Each row is where one point has got to under a steady rotation. How many steps took it there?
The counts run from 0 to 552.
[143 101  95 152 125 123  84 129 128 135 101 150 124 122 139 108 122  92
 131  83 117 106 135 110 116  56 123 122  97 124 148 105 147 180 129 105
 169 148 149 154 158 153 137 133 104 192  72 105 125 137]  532
[184  91 164 161 168 120 158 105 113 111 116 131 148  97 139 107 120 145
 136  88 169 133 119 103 143 107 151 157 118 102  99 144 180 108 124 135
 124 163  84 123 119 112 148  62  79 130 144 157 125 121]  32
[134 103 123  93 114 147 113 131  80 127 165 126 143 153  89  94 148 186
  87 177 135 143  97 139 109 190 146 115 118 125 111 161  59 167 140 148
 127 105  96 103 141  95 100 113 174 144 133 137 117 151]  347
[187 108 154  97 167 147 164  81 112 148 163 129 138 121 119 116 136 119
 132 109 183 122 137 114 136 122 118 120 176 138 126 122 127 137 142 132
 156 157 105 107 150 109 158  62 117 115 142 144  72  96]  211
[158  42 158 178 157 149 168 118 116 122 139 156 146 139 149 142 116 122
  87 153 179 123 153 115 102 158 151 141 105 106 114 154 162 131  97 140
 158 117 103 103 119 132 158 127 116 113 157 133 143 153]  509
[145  72 183  90 177 189 136 137 146 106 135  92 122  88 140 106 115 139
 135 141 146 103 134 136 135 126 147 137 123 123 151 141 154  93 139 130
 123 200 114 115 135 112 147 118 122 124 146 158 166 132]  253
[207 113 110 167 148 128 167  71  91 101 102 153 122 154 141 131 106 156
 100  89 126 128 152 142 101 132 156 146 136 152 109  98 118 127 159 115
 152  77  95 162 155 119 102  96 126 105  82 141 112  99]  329
[ 62  92  86  60 148 158 118 159  95 135 117 151 129 133 120  90 142 175
 102 150  92 112 134 154 125 150 127  87 130 137 136 167  92 150 130 127
 174 120 124 118 134 115 124 167 113 152 144 169  96 146]  335
[201  71 149 151 155 171 111  92  85 115 170 144 121 146 102 148  99 106
 115 134 157 140 153  99 102 129 165 137 136 133 123 142 131 198 118  95
 169 146 112 131 147 109 154  96 124 131 125 124 133 144]  537
[151  85 146 186 120  91 130 133  77 160 132 123 167 142 110 108 126 159
 103 184 135 154  78 146 122 180 139  94 110 105 103 162 124 143 106 116
 140 134 101  91 131 102 121 121 137 133 150 132  99 184]  155
[127 153 123 118 104  81 109 122 124 126 161 115 127 146  66 137 107 151
 125 127  97 112 130 164 159 137  56 117 120 159 130  84 142 135  95 105
 129 116 141 110 100 153 145 150 132 164 168 172 110 117]  173
[181 142 134 153  94 142  98 121 138  93  76 111  80 144  79  88 115 116
 155  93  75 124 105 180 127  93 129 173 123 145 105  87 132 135 141 136
 151 166 117 155 153 140 130 126  93 126  87  93 156 140]  149
[146  93 127 144 138 114 116 130 114 107 107 169 129 148 100 165  87  76
 106 128 158 129 206  95 178 121 144 147 105  86 124 131 182 195 101 111
 106  96  78 109 125 145 143 128 105 144 163 105 125 138]  276
[101 111 169 124 136 118 134 118 148 116 141  97 137 109 138 119 113 164
  95 146 158 140 124 129 130 119 154 110  96  99 147 158  70  97 127 149
  48 180  97 105 135 140 111 129 131 161  83 154 163 115]  237
[126 138 126 112 160 110 100 120 155 111 137  98  81  90 136 104 104 142
 144  92 142 120 149 147 157 104 100 150 168 169 153 115  69 129 148 143
 145 168 175 127 115 140 181 112 136 106 118 153 138 114]  446
[110 129 116  81 109 135 112 125  69  70 126 155 157 152  87 109 164 156
  82 143 110 114 125 135 124 140  99 116  83 107 139 138 115 174  92 156
 105  91  77  93 136 153 118 134 139 166 149 148 149 116]  128
[158 115 142 124 151 130  79 137 103  91 124 116 101 111 101 148  75 127
 156  86  95 119 142 110 137  82 144 148 125 171 122  66 131 130 152  72
 146 131 136 173 109 116 107 100 106 142 103 132 129 124]  296
[131 119 105 154 145  74  78 141  97 104 108 152 135 117 133 179 121 164
 151  79 169 127 118  94 132  69 133 127 109 152 157  99 116 148 158  76
 105 109 111 152 130 146  99 113 115 179 123 147 121 119]  72
[ 98 114 124  99 129 157  53 134 106 113 155 158  98 117  91 152  73 112
 128  92 143  96 161 102 144  96  99 105 112 136 150 100 114 198 134  91
 162 121 164 135 111 131 137 151 103 163 114 140 124 122]  308
[ 86 168 118  78 120 115 117 121 145 109  92 148 123 109 135 102 144 124
  83 101 132 119 170 144 175 103 108 116  84  67 162 140 119 165 139 164
  82 127 102 132 159 162 128 136 134 160 112 138 141  92]  234
[202 135 146 178  99 132 133 111 108 122  88 105 140 142  96  89  94 122
 153 108 106 132 100 155 112 110 158 138 119 125  82 101 161 119 162 118
 124 142 107 153 151  96 110  93 100 117  71 117 125 140]  150
[ 90 120 109  76 128 172 124 139 119 108  92 115 125 129 140  84 120 154
 109 121  86 100 131 175  99 123 132  67  95 120 134 129 102 128 157 109
 132 138 150 170 155 102 107 177 147 162  53 163 140 111]  339
[131  94 112 140 141 107 128 114  59 136 125 164 114 148  89 154 129 177
 103 127 160 124 125 125 142 144 148 106 157 165 118 114  57 116 145 119
 171  57  79 114 115 126 120  94 117 114 133 135  81 147]  333
[120  97 143 123 139 153 164 133  68 112 117 174 143 120 113 167  99 145
 104  95 170 118 169 102 129 105 122  62 118 128 193  96 123  98 140 114
 163 121  86 127 140 143 102 121 103 162 107 170 103 116]  101
[151 152 141 175 114 110 103  96 125 116 107 124  87 127  83 157  89 130
 164  77 146 140 128 114 168  72 117 114 151 118 136 151 112 151 120 100
 120 164 117 127 118 149 156 125  70 154 139 149 138 133]  414
[112  90 169 123 129 146  91 166 122 131 116 152 128 133  89 136 120  79
 107 113 161  75 151  79 130  97 102 114  77 107 151  95 156 102 138 146
 130 122 140 113 103 125 160 159  80 177 129 119  95 125]  500
[146 116 137 115 109 164 136 140 157 106  96 114 120 179 148 113 161 127
 143 167 118 130  87 182  63 110 149  94 118 161 171 129 116 133 162 164
  61 158 122 158 134 128 114 162 123 153  81 109 141 138]  355
[157 137 115 107 114  89 110  99  92 118 163 128 143 143  97 112 142 158
 133 128 122 146  84 147 135 131  86 162 112 136 106 136 124 188  72 138
 155 125  89  93 141 150 154  97 147 147 204 140 129 130]  169
[126 119  87 159 147  99  86 109 119 117 132 140  86 173 128 133 109 102
 103 103 156 100 175 129 135 119 116 171 146 153  95 108  92 166 164 143
 164  85 182 149 102 118 160 125 147 105 104 107  98 123]  80
[123  81 127 135 151 138 155 115 118 118 149 148 113 182 132 158 114 138
  99 202 150 136 152 130 102 162 165 113 155 141 136 156  95 189 118  88
 113  97 105 132 115 123 121 134 147 124 158 138 124 153]  318
[187  99 161 179 124 160 133 110 136 103 117 125 120 205 133 108 132 112
 108 152 158 129 110 146  78 147 163 127 121 130 105 107 116 109 168 155
  81 125 134 132 108  91 128 138 138  97  66 108 112 137]  122
[147 120 149 136 157 146 187 128 180 158 148 103 126 145 164 130 130 133
 156 161 171 150 126 143  95  97 145  93 161 143 184 161 110 132 139 133
  86 189  92 134 150 127 138 109 124 144 130 131 118 143]  208
[110 155 128  73 138 115  93 138 131  99 145 117  92  83 106 153 111 163
 160  96 132 130 160 130 171  76 118 122 176 149 178 108 107 154 149  91
  98 143  99 129 127 168 107 106 119 146 150 153 133 119]  442
[137 105  98 100 152 134 131  89 122 136 155 127  94 141 146 111 118 133
  88  71 140 100 148 114  94 113 108 148 111 162 104  86  83 127 125 160
 209 120 167 134 140 113 171 112 131 147  78 135 119  78]  92
[108 130 138 115 139 114 120  92 141 114 139  94 118  68 140 105 128 146
  95 105 161 118 131 106 138  94 126 134  96 108 153 145  59 102 115 177
 110 176 122  84 155 166 154 109 121 161 104 147 161  95]  238
[122  89 173 162 151 129 102 156 141 114 107 102 142 132 155  86 109 151
 130 135 138 100 121 139 109 108 157 123  84 124 123 102 137  63 176 129
  99 162 157 150 118  81 106 141 131 143  65 122 114 134]  489
[177  91 107 159 170 149 122  99 142 144 128 138 113 182 157 148 126  94
 138 124 167 122 136 103  73  99 147 130 139 151 127 106 135 155 140 119
 146 141 152 165 120 112 150 114 100 146  80 105  99 132]  313
[134 108 153 115 149 158 156 141 155 162 130 144 128 147 117  95 113  63
  97 161 155 105 207 151 166 148 128 126 127 116 111 109 181 118 161 141
 140  99 107 104 138 103 160 131 137  87 133  94  95 137]  244
[110 111 128 135 116  88  85 126 118  99 148 132 130  97 102 155 105 132
  91  98 125 103 150  99 153  93 113 125  65 116 143 100 121 123  78 121
 124 145 122 110 130 171 133 135 109 223 142 154 164 111]  279
[175  96 176 127 135 211 175 104 139  86 140 125 112 170 132 109 145 151
 131 174 153 130 112 168  93 161 157 132 151 137 142 174 107 152 119 159
 108 151  93 119 145 125 149 125 130  94 134 141 167 142]  359
